(in the rows, 128 means zero)
The rows below fall into families. The same turns and mirrors carry the whole set onto itself and the rows of a family onto each other. For each named row, which other rows are in its family? Write them in the order they are listed.
These 32 rows form 4 families of 8 rows each.
z_654: [113 127 140 146 119 146 113 162 173 141]
z_55: [111 135 158 155 112 106 137 149 118 123]
z_179: [120 105 131 143 146 135 115 104 131 131]
z_980: [119 121 156 152 109 104 127 170 122 128]
z_538: [115 121 139 150 117 141 103 168 159 139]
z_800: [111 124 115 110 154 100 133 145 125 136]
z_486: [117 100 117 138 149 124 114 110 129 123]
z_132: [181 156 110 115 114 114 145 118 133 126]
z_787: [159 145  98 101 130 136 151 120 136 115]
z_503: [123 138 120 106 146 108 127 113 115 142]
z_907: [171 149 106 108 132 133 147 111 137 122]
z_260: [151 159 143 147  84 114 137 157 152 118]
z_898: [110 128 161 146 111 104 127 168 135 129]
z_208: [176  99 126 124 129 109 154 103 140 129]
z_279: [113 126 122 105 158 110 128 130 123 141]
z_801: [122 109 131 139 134 144 109 170 168 144]
z_615: [153 164 136 154  94 140 143 150 139 111]
z_374: [171 122 135 123  89 130 148 164 172 136]
z_977: [178 102 116 106 107 122 146 113 161 119]
z_186: [165 110 144 130  85 133 124 164 170 135]
z_938: [172  89 128 129 118 122 155 110 150 115]
z_40: [118 105 137 145 127 127  93 160 153 138]
z_804: [173 123 135 129 102 118 154 160 180 140]
z_3: [172 101 116 112 120 111 160 106 143 121]
z_929: [129  98 113 139 151 143 116 112 144 118]
z_75: [132  93 110 123 146 116 113 109 145 121]
z_151: [ 98 140 151 135 114 104 118 152 132 133]
z_805: [163 161 105 107 130 130 158 132 132 132]
z_227: [164  99 147 128 101 125 151 166 173 142]
z_738: [167 145 141 144  84 143 144 145 134 104]
z_750: [120 132 126 110 148  98 150 135 113 144]
z_145: [169 148 144 149  85 128 145 148 148 111]

Which other rows belong to the same family as z_615? z_55, z_801, z_938, z_929, z_805, z_227, z_750
Which other rows belong to the same family as z_907? z_538, z_486, z_898, z_279, z_374, z_3, z_145
Which other rows belong to the same family as z_980? z_654, z_179, z_800, z_787, z_208, z_804, z_738

The rows below fall into families. The same turns and mirrors carry the whole set onto itself and the rows of a family onto each other. For each named row, which other rows are in its family? Write them in the order they are listed.
These 20 rows form 5 families of 4 rows each.
z_556: [195 145  99 131 137 125 114 104 119 137 159  94 110 144 136 131 155 101
  99 123 102 130 131 129 126 116 104 124 101 128  87 127 104 101]
z_269: [138 122 119 133 130  95 136 134 136 132 109 104 101 143 105 121 111 116
 135 150  91 142 107 148  91 124 153 166 132 172 163 120 102 107]
z_288: [141 122 130 108 132 149 139 115  97 162  93 131 120 142 141 118 152 157
  94 156 127 122 128 149 134 114 101  79 113 149 110 158  55 137]
z_261: [152 114  92 137 131 133 117 151 141 109  98 115 128 128 148 139 123 150
 145 125  88 114 132 147  94 107 169 138 120 145 134 143 151  90]
z_19: [125 121  98 119 121 122 104 124 122 172 127 138 149 140 122 105 129 148
  87 164 165 134 106 145 132 115  77 101  95 136 136 145  97 136]
z_806: [173 142 140 131 151 115 139  99 151 138 148 147 117 151  96 138 119  99
 117 142 121 154 107 119 102 110 119 121 128 142  99 102 108  84]
z_125: [133 126 115 124 155 126 111  98 107 127 128 122 108 149 125 124 161 147
  94 140 128 136 132 135 135 124  65  82  81 138 157 159  74 122]
z_263: [143 134 102 178 147  96 114 135 176 135 120 125 120 125 109 130 112 146
 100 138  85 128 105 181  83 117 152 137 115 138 119 124  99 134]
z_554: [165 161 115 122 122  99  92 124 149 158 164 143 130 153 121 121 124 135
  89 136 121 132 133 129 108 114 114 147  97 115  82 114  90 129]
z_829: [106 146 136  89 136 127 121 104 126 148 110 149 140 156 119 157 136 143
 107 144 144 160 133 132 107 148  84 103 130 136 130 139  94 110]
z_622: [199 144 133  97 146 138 127 123 134 154 143 128 132 164 142 128 155 144
  94 136 115 125 128 132 113 126 149 113 120 152  66 130 101 108]
z_973: [166  93 113 141 167 116 132 147 151 128 114 127 107 152 134 121 134 175
 130 131 104 137  84 152 105 123 184 136 110 165 110 120 101 115]
z_975: [117 127  97 172 178 125  96 106 115 107 116 141 128 115 148  96 166 169
 111 145 111 115 116 104 107 144 134 116 123 143 175 129  97 118]
z_25: [109 146  96 135 124 130 125 116 117 143  88 141 147  87 130 109 146 136
 142 169 120 126 112 112 107 139 119 131 154 159 156 124  81 111]
z_922: [121 152  95 158 152 117 104 125 117 137 125 128 148 121 119  99 139 170
  94 204 107  99 100 148  93 123 125 125 136 150 168 137 120 128]
z_759: [129 127 118 142 162 129 126 126  88 124 103 143 105 128 140  94 152 194
 128 185  98 105 101 118 114 112 146 133 128 152 144 129  67 128]
z_51: [107 106 113 144 145 140 107 125 108 105  99 160 133 119 148 115 129 178
 138 154 127 104 130 102 107 109 138 104 119 127 163 146 128  97]
z_57: [149 102  86 163 152 112 105 130 140 121 113  90 112 140 152 126 140 131
 108 101  94 138 117 152 101 145 167 150 118 142 128 126 124 118]
z_711: [191 144 115 113 119 129 131 121 143 127 133 122 113 137 130 136 126 113
 134 123  92 113 166 140 114  80 127 111  92 139 101 141 117  90]
z_596: [132 121 141 108 130 129 123 104 112 124 123 154 109 146 128 121 124 146
 122 142 133 114 168 119 125  88  96  77  81 126 143 158  95 107]

Which other rows belong to the same family as z_19? z_263, z_554, z_922
Which other rows belong to the same family as z_711? z_261, z_51, z_596
Which other rows belong to the same family as z_975? z_556, z_125, z_57

The rows below fall into families. The same turns and mirrors carry the whole set onto itself and the rows of a family onto each other. For each named row, which other rows are in its family? Write them in the order they are listed.
These 32 rows form 4 families of 8 rows each.
z_546: [142 124 121 117 110 164 127 102]
z_645: [132  96 138  93 141 151 123 138]
z_713: [127  94 132 107 150 157 108 118]
z_91: [129 153 113 142 125 152 110 101]
z_918: [142 138 125 141 132 167 104 109]
z_674: [149 129 114 129 157 141 119  98]
z_508: [150 143 128 167 130 142 140 149]
z_278: [127 152 136 166 117 117 118 122]
z_228: [138 152 115 162 128 101 128 153]
z_942: [123 103 117  82 141 123 107 133]
z_192: [128 123 107 117 116 161 142 107]
z_191: [129 145 106 172 115 121 123 147]
z_695: [135 164 138 146 110 115 128 121]
z_799: [123  85 106 119 146 145 114 151]
z_368: [132 136 123 135 113 169 113 108]
z_854: [122 113 122 125 144  90 132 167]
z_239: [132 143 109 150 127 166 122 112]
z_448: [126 151 116 153 109 106 136 153]
z_366: [102 103 119  90 128 119  98 126]
z_178: [126 102 140  87 144 140 118 129]
z_959: [128  93 110  95 143 145 119 152]
z_825: [ 97 123 128 131 117 104 126 172]
z_524: [113 119 129 138 145 100 114 174]
z_763: [134 142 128 176 114 138 132 141]
z_528: [121 123 139 139 142  99  98 166]
z_828: [105 120 134 133 102 118 122 175]
z_717: [127  96 134 114 127 109 130 173]
z_9: [122 150 112 164 113 108 118 134]
z_647: [123 101 140 106 129  94 121 162]
z_894: [114 113 123 117 123  97 139 167]
z_813: [117  98 132  98 130 158 115 119]
z_202: [158 123 122 131 142 157 114 103]

Which other rows belong to the same family as z_942? z_546, z_278, z_959, z_825, z_524, z_763, z_202
Which other rows belong to the same family as z_366? z_674, z_508, z_192, z_695, z_799, z_528, z_828
Which other rows belong to the same family as z_647? z_713, z_91, z_228, z_239, z_448, z_717, z_813

